A hidden rule labels the rows of this table. It goes by one to three of the table's principal directions, not those with the most spread.
{-1.31, -0.40, 1.02, -1.12, 1.96, 2.04, -1.40, 2.09, 1.59, -0.75, 0.19,
 -0.08, -0.23, 1.00, 0.02, -0.58, 1.20, -0.13, 1.65, -0.38, -1.65, 1.80,
 0.32, -0.35, -0.93, 0.07, -0.21, -0.71, 0.57, -1.28, -0.77, -1.13, -0.97,
 -1.74} 3
{-0.26, -0.38, 1.65, 0.02, 2.17, 0.43, -0.55, 0.90, 1.05, -2.11, 1.04,
 -0.30, 0.91, -1.09, 0.24, 0.77, 1.35, -0.14, 0.19, 1.54, 0.12, 0.72,
 -1.68, 0.25, 1.30, 0.66, -1.39, 0.57, 0.57, -0.34, -1.24, -1.70, 0.84,
 -0.35} 6
{0.17, -0.57, -0.68, 0.57, 0.48, 0.38, -1.15, -0.30, -0.49, 0.68, -1.49,
 -0.70, 0.88, -0.24, 0.41, 0.95, -0.67, -0.70, -1.67, 0.18, -0.27, -0.08,
 -0.90, -0.44, 0.20, 0.57, 0.96, 0.18, 0.31, -1.02, 0.71, 1.47, 1.07,
 -0.56} 4
{-0.84, -0.21, 1.10, -1.07, 0.56, 0.57, -0.69, 0.50, 1.06, -0.56, 0.31,
 0.24, -0.11, -0.09, -0.59, -1.26, 0.50, -0.40, 0.21, 0.45, 0.02, 0.92,
 1.27, -0.65, -0.38, -0.86, 0.87, -1.61, -0.75, 0.40, -0.24, -1.44, -1.45,
 -0.84} 5
{0.06, 0.44, 0.25, 0.29, 0.49, 0.65, -1.02, 0.14, 0.42, 0.75, -0.12,
 -0.23, 0.30, -1.34, 0.00, 1.29, 0.82, -0.49, 0.12, 0.60, 0.30, -0.47,
 -1.24, -0.98, 0.33, 0.06, 0.41, 0.59, 0.30, -0.34, -0.09, 0.08, 0.84,
 -1.49} 7
{-0.36, -0.31, -0.13, 0.26, -0.06, 0.77, 0.06, 0.34, 0.62, 1.71, -0.59,
 -0.43, -0.15, 0.39, 0.07, 0.59, -0.60, -0.06, 0.66, -1.24, -1.62, 1.58,
 0.54, -1.05, -0.93, -0.28, 0.16, -0.14, 0.91, -0.71, 0.58, 0.98, -0.43,
 -1.05} 1
{-0.66, 0.90, 1.44, 0.32, 0.32, -0.08, -1.14, -0.80, -0.20, -0.51, 0.06,
 0.67, 0.01, -3.32, -0.14, 1.19, 0.38, -1.11, -1.20, 1.31, 0.92, -2.17,
 -1.71, -0.45, 1.36, -0.39, -0.08, -0.18, -1.93, 1.10, -0.88, -2.34, 0.05,
 -0.56} 5
{-0.40, -0.01, 1.08, 0.60, 0.32, 0.64, 0.17, -0.56, 1.07, 0.11, 1.60,
 1.38, 0.27, -1.73, 0.97, 1.16, -0.17, -1.00, -0.09, 1.34, -0.81, -0.13,
 -0.64, -0.12, 0.17, -0.66, -0.35, -0.53, -1.29, 1.41, -0.40, -1.78, -0.64,
 0.44} 2
{-0.83, -0.61, -0.05, -1.40, 1.30, 0.93, -0.07, 2.05, 0.99, -3.92, -0.20,
 0.70, 0.58, 3.05, -0.40, -2.09, -0.13, 0.22, -0.31, 1.67, -0.96, 2.48,
 1.39, 0.49, -1.41, 0.19, 0.72, -0.67, 0.25, -1.14, -0.24, -0.93, -1.05,
 0.82} 4
{-0.40, -0.33, 2.17, -0.76, 0.36, -0.47, 0.01, 0.15, -0.18, 0.63, -0.26,
 -1.22, -0.79, 0.39, 0.67, -0.59, 0.18, -0.30, 0.12, -1.40, -0.88, 0.64,
 0.67, 0.37, -0.63, 0.33, -1.11, -0.25, 1.38, 0.31, -0.71, -1.01, -0.46,
 -0.35} 5
{-1.99, -0.45, 0.59, -2.60, -0.45, 1.17, -0.59, 0.08, -0.67, 1.66, -1.63,
 -1.25, -0.87, 0.46, 1.82, -0.06, -0.15, -1.67, -0.77, -3.29, -4.30, 2.29,
 0.69, -0.31, -0.67, -1.60, -2.40, -1.85, 1.59, -1.71, -0.99, -0.80, -1.63,
 -1.52} 2
{-0.84, -0.05, 1.87, -0.65, -1.18, -1.07, 1.28, -0.84, 0.09, 1.99, 1.11,
 0.13, -1.72, -1.08, 1.02, -0.86, 0.05, -0.10, 0.80, -1.34, -0.96, 0.00,
 1.21, 0.48, -0.54, -1.34, -1.53, -0.90, 0.17, 1.60, -0.99, -1.74, -1.54,
 0.29} 2
{0.67, 0.58, 0.32, 0.14, -3.08, -2.43, 2.48, -0.39, -1.74, 1.22, -0.14,
 0.39, -2.46, 2.18, -0.34, -1.97, -1.73, 1.18, 1.02, -2.23, 0.55, -1.55,
 2.29, 1.42, -1.71, 0.09, -0.83, 0.67, 0.03, 1.71, 0.00, 0.21, -1.12,
 1.99} 3
{0.24, -0.03, -0.70, -1.11, -0.29, 0.00, -0.59, 0.51, -0.79, -0.23, -1.77,
 -0.78, 0.40, 0.48, 0.05, -0.31, -0.37, -0.30, -0.35, -1.14, -0.14, 0.63,
 0.63, -0.25, -0.38, -0.36, 0.19, -0.38, 0.15, -0.92, 0.42, 0.60, 0.25,
 -0.70} 4
{0.08, 0.18, -0.64, -0.19, 0.31, 0.54, 0.28, 0.87, 0.57, -1.63, 0.34,
 1.18, 0.03, 0.89, 0.08, -0.20, 0.00, 0.21, 0.70, 1.09, -0.21, 0.29,
 0.31, 0.41, -0.78, -0.10, 0.30, 0.03, -0.65, -0.12, -0.21, -0.34, -0.27,
 0.77} 7
{-0.25, -1.38, -1.83, -0.87, 1.50, 1.77, -1.65, 0.25, -0.77, -0.51, -3.06,
 -2.06, 2.08, 0.92, 0.82, 1.63, -0.85, -1.27, -2.13, -1.87, -2.84, 2.85,
 -0.73, -0.62, 0.65, 0.28, -0.61, -0.97, 1.19, -3.32, 0.90, 2.11, 0.85,
 -1.07} 4
{-0.29, 0.40, 0.64, 1.42, 0.20, -0.23, 0.39, -1.00, 0.56, -0.08, 1.49,
 0.82, 0.78, -2.61, -0.23, 1.15, -0.18, 0.00, -0.47, 1.32, 0.70, -0.64,
 -1.42, -0.40, 1.51, -0.12, -0.15, 0.35, -1.20, 1.33, 0.15, -1.22, 0.18,
 0.40} 1
{0.45, 1.56, -0.06, -0.30, -1.28, -1.24, 0.45, -0.80, -1.34, -0.19, -0.13,
 0.10, -1.14, -0.40, -0.84, -0.42, 0.48, 0.49, 0.21, -0.55, 1.83, -2.36,
 0.10, 0.43, 0.65, -0.04, -0.23, 0.29, -0.73, 0.98, -0.58, -0.46, -0.03,
 0.64} 1
{0.04, 0.79, 0.14, -0.40, -0.40, -0.45, -0.51, -0.61, -0.76, -0.30, -0.22,
 -0.22, 0.26, -1.94, -0.57, 0.46, 0.47, -0.33, -0.38, -0.37, 1.17, -1.22,
 -0.74, -0.31, 1.47, -0.54, -0.55, -0.20, -1.11, 0.47, -0.20, -0.99, 0.20,
 -0.59} 5
{-0.53, -0.20, 0.78, -0.41, 1.77, 0.88, -1.38, 1.40, 1.01, -2.63, 0.27,
 0.49, 0.57, -0.89, -0.38, 0.23, 1.39, -0.43, -0.03, 2.37, 0.42, -0.10,
 -1.37, -0.11, 0.47, 0.12, -0.08, 0.31, -0.52, -0.77, -1.08, -1.69, 0.44,
 -0.97} 7
{-0.57, 0.39, -0.48, -1.08, 0.07, -0.34, -0.89, -0.86, -0.79, -0.17, -0.72,
 -0.73, 0.26, -1.19, -0.31, -0.80, 0.77, -0.03, -1.17, -0.38, 0.90, -0.52,
 -0.02, -0.06, 1.18, -0.53, 0.52, -1.06, -0.45, -0.27, 0.03, -0.22, -0.04,
 -0.43} 7
{-0.70, 0.03, -0.62, -0.79, 0.11, 1.04, -1.28, -0.20, -0.46, 0.94, -1.50,
 -0.50, -0.05, -0.26, 0.75, 0.75, 0.11, -1.12, -1.07, -0.69, -1.51, 0.12,
 -0.51, -0.57, -0.15, -0.47, 0.10, -0.64, 0.36, -1.35, -0.16, 0.56, -0.01,
 -1.15} 2
{-1.14, -0.44, 0.82, -2.09, 0.19, 0.04, -0.60, 1.23, 0.67, -0.55, -0.57,
 0.00, -0.64, 0.02, 0.15, -1.99, 0.73, -0.17, 0.42, 0.12, -0.43, 1.30,
 1.49, -0.21, -1.01, -1.45, 0.25, -1.35, 0.08, -0.56, -0.83, -1.33, -1.15,
 -1.19} 7
{0.10, -0.24, -1.91, -0.71, -0.60, 0.61, -0.15, 0.29, -0.75, 1.69, -1.71,
 -1.25, -0.52, 2.32, 0.39, -0.18, -0.08, 0.24, 0.31, -2.21, -1.69, 1.04,
 0.86, -0.13, -1.49, 0.19, 0.20, 0.19, 2.05, -2.01, 0.79, 2.64, 0.20,
 -0.74} 8
{0.43, -0.19, -0.79, 1.14, 1.87, 2.38, -1.21, 0.61, 1.30, -0.66, 0.00,
 0.50, 1.66, -1.06, 0.14, 3.26, 0.11, -0.95, 0.49, 0.86, -1.06, 0.82,
 -1.99, -1.13, 1.02, 0.30, -0.13, 0.08, -0.91, -1.10, 0.14, 0.50, 0.89,
 -0.93} 1
{-1.03, -0.14, -0.08, -3.74, 0.14, -0.07, -0.79, 0.86, -0.70, -1.79, -1.35,
 -1.78, -0.33, 1.67, -0.79, -2.88, 1.72, 0.04, -0.40, -1.54, -0.15, 1.85,
 1.81, 0.09, 0.40, -1.15, -0.79, -1.96, 1.25, -1.83, -0.95, -0.69, -1.10,
 -1.22} 6
{-0.18, 0.05, -0.71, 1.18, -0.50, 0.06, 0.96, -0.36, 0.68, 1.38, 1.18,
 0.86, -0.18, -0.68, -0.21, 0.33, -0.37, 0.86, 1.13, -0.19, -0.01, 0.10,
 -0.14, -0.25, 0.43, -0.41, 0.01, 0.13, -0.51, 0.41, 0.39, 0.63, -0.28,
 0.28} 2
{-0.14, 0.20, 0.44, -0.23, -1.09, -0.64, 0.93, -1.25, -0.09, 2.05, 1.15,
 0.28, -0.44, -2.70, 1.36, 0.76, 0.18, -0.32, 0.87, -1.31, -0.58, -0.36,
 -0.04, 0.23, 0.55, -1.60, -1.71, -0.60, -0.69, 1.39, -0.33, -1.16, -0.46,
 0.05} 8
{2.02, 0.45, 0.95, 2.01, -0.67, -3.06, 0.82, -1.53, -1.89, -2.63, 0.35,
 0.35, 0.61, 0.52, -0.77, -0.46, -0.94, 0.14, -3.51, 3.95, 4.29, -3.85,
 -1.41, 1.51, 1.15, 2.53, 1.37, 2.43, -0.32, 2.17, 0.07, 0.03, 2.25,
 3.20} 3
{0.27, -0.70, 0.72, 0.56, -0.15, -0.20, 1.70, 0.59, 0.60, -0.49, 0.89,
 0.53, -0.38, 2.02, 0.02, -0.61, -1.33, 0.62, 1.26, -0.70, -1.06, 1.46,
 1.53, 0.72, -1.18, 0.36, -0.82, -0.07, 0.06, 0.85, 0.17, -0.28, -1.10,
 1.55} 3
{-0.81, -0.68, 0.31, -0.44, -0.17, 0.29, 0.16, -0.33, -0.44, 2.11, -0.66,
 -1.17, -0.27, 0.19, 1.02, 0.07, -0.82, -0.19, 0.15, -3.17, -2.31, 1.54,
 0.63, 0.08, -0.16, -0.30, -1.43, -0.91, 0.93, -0.52, 0.28, 0.37, -0.79,
 -0.45} 3
{-0.89, -0.14, 1.72, -1.87, -1.46, -0.97, 0.12, -0.99, -0.88, 1.99, -0.53,
 -0.60, -1.48, -0.55, 1.02, -1.60, -0.33, -1.00, -0.53, -2.22, -0.99, -0.06,
 2.06, 0.25, -0.89, -1.58, -0.68, -2.02, -0.18, 1.25, -0.53, -1.61, -1.90,
 -0.33} 4
{0.13, 0.22, 0.48, -0.19, 0.61, 0.24, -1.24, 0.09, 0.00, 0.12, -0.66,
 -0.51, -0.41, 1.09, -0.72, -0.80, 0.61, -0.16, -0.54, 0.57, 1.15, -0.82,
 0.41, -0.33, -0.22, 0.82, 1.84, -0.37, 0.33, -0.17, -0.15, 0.64, 0.07,
 -0.57} 1
{-0.21, 0.67, 0.67, -0.62, -0.14, 0.45, -0.32, 0.42, -0.14, 1.28, -0.30,
 -0.31, -1.05, -0.67, 0.21, 0.48, 0.41, -0.04, 2.04, -2.53, -0.68, -0.28,
 0.43, -0.11, -0.34, -0.45, -1.17, -0.48, -0.38, 0.22, -0.53, -0.76, -0.67,
 -1.08} 5
{0.08, 0.72, -0.01, -0.84, -0.10, 0.23, -0.86, -0.97, 0.02, 0.39, 0.43,
 0.45, -0.97, -2.15, 0.73, 0.93, 2.07, -1.04, 0.13, 1.07, 0.24, -2.16,
 -0.66, 0.07, -0.14, -1.04, -0.11, -0.46, -0.78, 0.53, -1.13, -1.17, -0.01,
 -0.61} 8
{1.22, 0.28, -0.34, 1.44, 0.84, -0.06, 0.13, 0.14, 0.88, -2.44, 1.55,
 1.17, 2.14, -0.79, -1.09, 0.63, -0.06, 0.41, -0.29, 3.09, 2.75, -0.40,
 -1.22, -0.27, 1.82, 0.70, 1.22, 0.77, -1.57, 0.99, 0.62, -0.18, 1.26,
 0.97} 8
{0.12, -0.92, -0.75, 2.60, 0.60, 0.34, 0.86, -0.19, 0.43, -1.09, 1.35,
 1.27, 1.19, 0.73, 0.96, 1.17, -1.46, 0.17, -1.24, 2.37, -1.39, -0.07,
 -1.59, 1.04, -1.32, 1.83, 0.30, 2.32, 0.30, 0.33, 1.46, 0.37, 0.90,
 2.04} 7
{0.29, 1.24, -0.06, 0.79, -1.76, -1.10, 1.26, -1.64, -0.15, 1.52, 1.46,
 1.45, -1.43, -2.31, -0.41, 0.14, 0.00, 0.56, 1.43, -0.40, 1.28, -2.49,
 0.71, 0.19, -0.08, -1.16, 0.14, -0.40, -2.40, 2.67, 0.12, -1.11, -1.12,
 0.93} 5
{1.73, 0.38, -0.32, 1.35, -1.16, -1.45, 1.89, -1.17, -0.73, -1.39, 2.28,
 1.48, -0.26, 0.40, 0.57, 0.52, -0.04, 0.22, -0.10, 2.08, 1.30, -2.74,
 -0.74, 1.96, -0.23, 0.94, -0.89, 1.86, -0.72, 2.18, -0.10, -0.60, 0.79,
 3.05} 8
{-0.18, -0.14, 1.58, -1.08, -0.10, -0.31, -0.07, 0.29, 0.02, -0.36, 0.65,
 -0.14, -1.15, 1.65, 0.30, -1.62, 0.90, -0.43, -0.10, 0.56, -0.03, -0.42,
 0.97, 0.72, -1.23, 0.27, -0.08, -0.15, 0.99, 0.59, -0.92, -1.14, -0.74,
 0.17} 6
{-0.67, -0.35, 1.07, 0.34, 1.19, 0.10, -0.58, 0.60, -0.04, -2.18, -0.38,
 -0.05, 0.37, 1.33, -0.22, -0.66, -0.43, -0.19, -1.83, 1.69, -0.18, 0.11,
 -0.61, 0.47, -0.34, 1.51, 0.55, 0.67, 0.64, -0.42, -0.24, -0.71, 0.20,
 0.66} 3
{0.34, 0.30, -0.40, 2.35, 0.71, 0.36, -0.90, -1.04, 0.14, -0.26, 0.30,
 1.04, 1.30, -2.98, -0.33, 2.59, -0.51, -0.62, -1.48, 2.29, 1.30, -2.07,
 -2.86, -0.66, 2.11, 0.56, 0.80, 0.79, -2.03, 0.49, 0.28, 0.06, 1.39,
 0.13} 3
{-0.89, 0.11, -0.28, -1.02, 0.81, 0.98, -0.69, 1.22, 0.96, -0.87, -0.89,
 -0.13, 0.13, -0.22, -1.09, -0.25, 0.56, 0.25, 0.79, -0.19, -0.25, 1.75,
 0.36, -1.21, 0.69, -1.01, 0.15, -1.14, -0.24, -1.51, -0.61, -0.10, -0.62,
 -1.47} 1
{0.04, 0.64, 1.51, 0.14, -0.52, -1.19, -0.03, -1.37, -0.35, 0.87, 0.46,
 -0.19, -0.03, -2.81, 0.31, 0.70, 0.55, -0.73, -1.21, 1.00, 1.35, -1.43,
 -1.10, -0.46, 1.44, -0.58, -0.27, 0.13, -0.16, 1.32, -0.76, -1.22, 0.59,
 -0.31} 6
{0.91, -0.01, 0.02, 3.08, -0.63, -1.36, 1.36, -2.10, 0.12, 1.37, 2.84,
 0.82, 0.52, -1.97, -0.29, 0.79, -0.39, 0.96, -0.23, 1.45, 2.05, -2.24,
 -1.36, 0.53, 1.20, 1.06, 0.48, 1.58, -0.88, 2.56, 1.28, 0.26, 0.88,
 1.65} 6
{0.15, 0.62, 0.25, 0.05, -3.26, -2.46, 2.57, -2.10, -1.40, 2.93, 1.44,
 0.43, -2.19, -0.64, 0.72, -1.25, -0.59, 0.77, 0.72, -2.04, 0.34, -1.90,
 1.42, 1.27, -0.39, -1.13, -1.45, -0.02, -0.19, 2.49, -0.12, -0.43, -1.14,
 1.71} 6
{0.77, -1.13, -0.18, 0.70, -0.43, -0.79, 0.64, 0.49, 0.23, 0.44, -0.08,
 -0.11, 0.76, 1.11, -0.05, -0.67, -1.12, 0.36, -0.48, 0.87, 0.79, 1.00,
 0.39, -0.16, -0.05, 0.24, 0.77, 0.60, 0.80, -0.21, 0.68, 1.55, 0.82,
 0.25} 8
{-0.43, 0.87, 0.40, 1.55, -1.81, -1.41, 2.52, -1.57, 0.32, 3.70, 3.12,
 0.75, -1.52, -2.73, -0.10, -0.24, -0.03, 2.13, 3.34, -2.78, 0.51, -1.08,
 0.57, 0.49, 0.53, -0.89, -1.56, 0.31, -0.98, 2.85, 0.60, -0.85, -1.22,
 0.68} 6
{0.79, 0.06, -0.90, -1.09, -1.56, -0.55, 0.77, -0.17, 0.11, 0.30, 0.19,
 0.42, -0.41, 1.63, -1.06, -1.96, -0.15, 0.27, 0.61, -0.18, 1.38, 0.40,
 2.62, -0.40, -0.44, -1.28, 1.40, -1.56, -0.79, 0.72, 0.46, 0.81, -1.20,
 0.33} 2
{-0.88, -0.15, 0.83, 0.06, 0.27, -0.02, 1.05, 0.45, 1.04, 1.06, 1.43,
 -0.63, 0.66, -1.37, -0.36, -0.53, -0.15, 1.36, 2.33, -2.59, -0.71, 2.58,
 0.87, -0.49, 0.36, -0.61, -1.27, -0.31, 0.20, 0.73, 1.07, -1.09, -0.96,
 -0.82} 4
{-0.06, -0.42, -0.32, -0.21, 0.85, 0.53, 0.07, 0.45, 0.92, -0.84, -0.06,
 0.07, 0.88, 0.64, 0.29, -0.10, -0.03, 0.00, -0.32, 1.13, -0.51, 1.79,
 0.34, -0.35, -0.37, -0.08, 0.82, -0.30, 0.63, -0.60, 0.25, 0.45, 0.14,
 0.21} 8
{0.21, -0.32, 0.86, 2.38, 0.03, -0.30, 2.10, 0.12, 0.67, -0.28, 1.82,
 1.12, 0.25, 0.32, 0.30, 1.00, -1.88, 0.85, 1.07, -0.05, -1.03, 0.65,
 -0.38, 0.76, -0.46, 1.11, -1.32, 1.46, -0.27, 1.47, 0.57, -0.63, -0.22,
 2.02} 3
Which label does each new row get?
{-0.42, 0.82, 0.97, -0.84, -0.57, 0.31, -1.21, -0.90, -1.29, 1.93, -1.43,
 -0.52, -1.30, -1.84, 1.17, 1.69, 0.30, -1.74, -0.50, -1.90, -1.11, -1.87,
 -0.98, -0.21, 0.60, -0.74, -1.52, -0.80, -0.44, -0.06, -1.50, -0.87, -0.19,
 -1.17} -> 3
{-0.28, 0.58, -0.89, 0.92, -0.57, -0.39, -0.25, -0.60, -1.21, -0.74, -1.37,
 0.59, 0.04, 0.13, -0.45, 0.21, -1.36, -0.11, -2.22, 0.97, 0.43, -1.56,
 -0.88, 0.08, 0.15, 0.70, 1.14, 0.65, -0.77, -0.26, 0.38, 0.62, 0.43,
 0.95} -> 3
{-1.35, -0.38, 0.12, -1.32, 1.47, 1.31, 0.06, 1.39, 1.77, -0.24, 1.01,
 -0.67, -0.03, 0.24, -0.40, -0.95, 1.63, 1.14, 2.64, -1.57, -1.51, 3.10,
 1.02, -0.40, -0.15, -0.77, -1.04, -1.04, 1.04, -1.15, -0.26, -0.71, -1.24,
 -1.39} -> 6
{-0.16, 0.67, -0.08, -0.48, -0.85, -0.64, -0.51, -0.57, -0.17, 1.01, -0.24,
 0.50, -1.00, -1.46, -0.80, -0.92, 0.60, 0.13, 0.16, 0.25, 1.97, -1.74,
 0.50, -0.46, 0.87, -1.20, 1.17, -1.15, -1.52, 0.59, -0.64, -0.11, -0.47,
 -0.63} -> 1
{1.18, -0.15, -2.14, 1.31, 0.97, 0.89, -0.96, 0.76, 0.16, -1.15, -0.98,
 -0.03, 1.68, 0.38, -1.54, 1.21, -0.40, 0.55, 0.16, 0.66, 1.46, -0.02,
 -0.97, -0.81, 1.04, 1.01, 1.49, 0.67, -0.95, -1.33, 1.26, 2.25, 1.46,
 -0.49} -> 5
{-0.39, 0.15, -2.01, -1.20, 0.69, 0.83, -0.69, 1.03, -0.12, -1.32, -1.29,
 -0.68, 0.99, 0.89, -0.64, -0.62, 0.54, 0.74, 0.09, -0.61, -0.11, 1.66,
 0.07, -0.37, 0.53, -0.20, 0.43, -0.35, 0.57, -2.26, 0.43, 1.24, 0.43,
 -0.78} -> 8
{-0.03, -0.20, -0.20, -1.07, -0.25, -0.02, -0.45, -0.01, -0.96, 0.37, -0.95,
 -1.30, -0.38, 2.05, 0.36, -1.02, 0.31, -0.26, -0.78, -1.12, -0.77, 0.23,
 0.78, 0.43, -1.25, 0.64, 0.15, 0.12, 1.78, -0.80, 0.38, 0.78, 0.00,
 -0.28} -> 7
{0.10, -0.07, -1.18, 0.41, -0.57, -0.46, -0.33, -0.87, -0.60, 1.10, -0.50,
 -0.48, 0.56, -1.60, -0.43, 0.45, 0.04, 0.12, -0.85, -0.14, 0.94, -0.63,
 -0.91, -0.59, 1.41, -0.43, 0.30, 0.15, -0.22, -0.50, 0.60, 1.17, 0.84,
 -0.73} -> 6
{-0.49, -0.18, -0.36, 0.44, 1.99, 1.59, -1.43, 1.81, 1.18, -2.01, -0.53,
 0.24, 1.08, 0.36, -1.27, 0.45, 0.34, 0.30, 0.26, 1.39, 0.24, 0.98,
 -1.15, -0.90, 0.68, 0.76, 0.91, 0.35, -0.26, -1.75, -0.08, 0.28, 0.56,
 -1.19} -> 3
{-1.31, -0.57, 0.32, -0.67, 0.39, 1.07, 1.44, 1.07, 2.60, 0.37, 2.73,
 1.04, -0.51, -0.08, -0.11, -1.18, 0.84, 1.18, 3.55, -0.91, -1.80, 3.05,
 1.86, -0.22, -0.84, -1.75, -1.14, -1.35, -0.26, 0.47, -0.12, -1.54, -2.38,
 -0.38} -> 6
{-1.52, -1.05, 1.06, -1.07, 1.53, 1.68, 0.07, 1.32, 1.24, -0.33, 0.83,
 -0.58, -0.02, 1.38, 1.10, -0.37, 0.42, -0.07, 1.39, -1.80, -3.60, 3.23,
 0.68, 0.42, -1.20, 0.02, -2.04, -0.69, 1.54, -1.00, -0.32, -1.30, -1.43,
 -0.54} -> 6
{0.71, 1.21, -0.15, 2.14, -0.11, -0.51, 0.24, -1.70, -0.20, 0.33, 1.86,
 1.02, 0.54, -3.07, -0.09, 2.01, 0.45, 0.20, -0.15, 1.49, 1.89, -2.98,
 -2.35, 0.19, 1.57, 0.69, 0.11, 1.46, -1.56, 1.94, 0.42, -0.69, 1.20,
 0.89} -> 7
{-1.70, -0.49, 1.31, -1.16, 1.38, 0.88, -0.33, 0.62, 1.00, -2.13, 0.11,
 -0.02, 1.21, -0.66, -0.07, -0.73, -0.41, -0.51, -0.70, -0.08, -1.58, 2.84,
 0.67, -0.46, 0.32, -0.84, -0.52, -1.77, -0.73, -0.04, 0.01, -2.50, -1.62,
 -0.24} -> 5
{-1.91, 0.28, 0.48, -1.72, 0.80, 1.05, -0.07, 0.75, 0.97, -0.41, 1.01,
 0.59, -0.96, 0.03, 0.56, -1.60, 1.10, 0.53, 1.75, -1.23, -1.60, 1.27,
 1.17, 0.62, -0.51, -1.07, -0.82, -1.72, -0.43, -0.09, -0.97, -1.98, -2.03,
 -0.15} -> 2
{2.27, 1.41, -1.02, 1.15, -2.41, -2.18, 1.15, -2.32, -2.27, 0.60, 0.18,
 0.31, -0.61, 0.22, -0.23, 0.52, -0.37, 0.01, -1.37, 0.86, 2.87, -4.08,
 -0.44, 0.90, 0.40, 0.89, 0.73, 1.54, -0.46, 1.96, 0.44, 1.30, 1.37,
 2.18} -> 6
{-1.32, -1.41, 1.00, -2.30, 0.13, -0.63, 0.02, 0.78, 0.08, -1.08, -0.88,
 -0.83, -0.33, 1.58, 0.49, -2.78, 0.09, -0.30, -1.51, 0.34, -1.09, 2.36,
 1.66, 0.39, -0.71, -0.95, -0.28, -1.39, 1.58, -1.18, -0.91, -0.70, -1.02,
 -0.16} -> 6
{0.30, 0.45, -1.15, -0.66, -0.55, 0.47, -1.12, -0.05, -0.49, 0.69, -1.40,
 -0.33, -0.25, 0.08, -0.44, 0.44, 0.60, -0.68, -0.53, 0.12, 0.42, -0.80,
 -0.25, -0.93, 0.05, -0.50, 0.93, -0.19, 0.12, -1.15, -0.12, 1.25, 0.44,
 -1.35} -> 2
{-0.41, 0.66, 0.67, -0.10, -0.18, -0.01, 0.12, -0.11, 1.22, 0.36, 1.72,
 1.59, -1.13, -1.38, -0.75, -0.99, 0.94, 0.50, 1.81, 0.81, 1.47, -1.18,
 0.89, -0.15, 0.24, -1.19, 0.85, -1.27, -2.16, 1.65, -0.79, -1.51, -1.42,
 -0.04} -> 1
{-0.33, 0.07, 0.87, -0.65, 0.02, -0.71, -0.20, -0.67, -0.35, 1.17, 0.04,
 -1.08, -0.31, -1.21, 0.12, -0.68, 0.69, 0.22, 0.14, -1.36, 0.57, -0.15,
 0.38, 0.07, 0.71, -0.32, -0.36, -0.71, 0.29, 0.50, -0.16, -0.48, -0.18,
 -0.57} -> 7
{0.55, -0.47, -1.08, 1.17, 0.48, 0.53, -0.45, -0.08, -0.76, -2.04, -1.22,
 0.12, 1.10, 1.42, -0.71, 1.14, -1.41, -0.61, -2.15, 1.06, -0.26, -0.36,
 -1.12, 0.07, 0.48, 1.37, 0.38, 0.62, -0.55, -0.97, 0.62, 1.08, 0.70,
 1.01} -> 3
{0.84, -0.03, -1.07, 0.88, 0.75, -0.49, 0.13, 0.93, 0.15, -2.63, -0.42,
 -0.08, 1.23, 1.69, -1.57, -0.78, -0.13, 1.28, -0.68, 2.32, 2.00, 0.34,
 -0.23, -0.03, -0.13, 1.57, 1.92, 1.61, 0.68, -0.79, 1.01, 1.41, 1.44,
 0.73} -> 7
{1.19, 0.07, -1.73, 0.07, -0.63, -0.92, -0.60, -0.67, -2.00, -0.98, -2.78,
 -1.16, 1.52, 0.17, -0.59, 0.64, -1.22, -0.47, -2.83, 0.15, 1.31, -0.52,
 -0.65, -0.44, 0.96, 0.53, 1.04, 0.54, 0.04, -1.12, 1.17, 2.03, 1.77,
 0.18} -> 4
{0.37, 0.23, -0.06, 0.99, 1.18, 0.41, -0.69, 0.54, 0.69, 0.25, 0.44,
 -0.61, 0.84, -1.34, -0.65, 1.14, 1.08, 0.71, 1.12, 0.31, 1.01, -0.11,
 -1.45, -0.71, 0.72, 0.83, 0.24, 1.36, 0.56, -0.45, 0.48, 0.48, 1.40,
 -1.38} -> 7
{-0.69, 0.61, 1.02, -1.18, 0.40, 0.21, -0.67, 0.51, -0.34, 0.39, -0.73,
 -0.71, -0.60, -0.64, 0.78, 0.00, 0.70, -0.23, 0.68, -1.52, -0.79, 0.11,
 -0.04, 0.12, -0.36, -0.20, -0.94, -0.17, 0.64, -0.30, -0.81, -1.09, -0.12,
 -0.98} -> 4
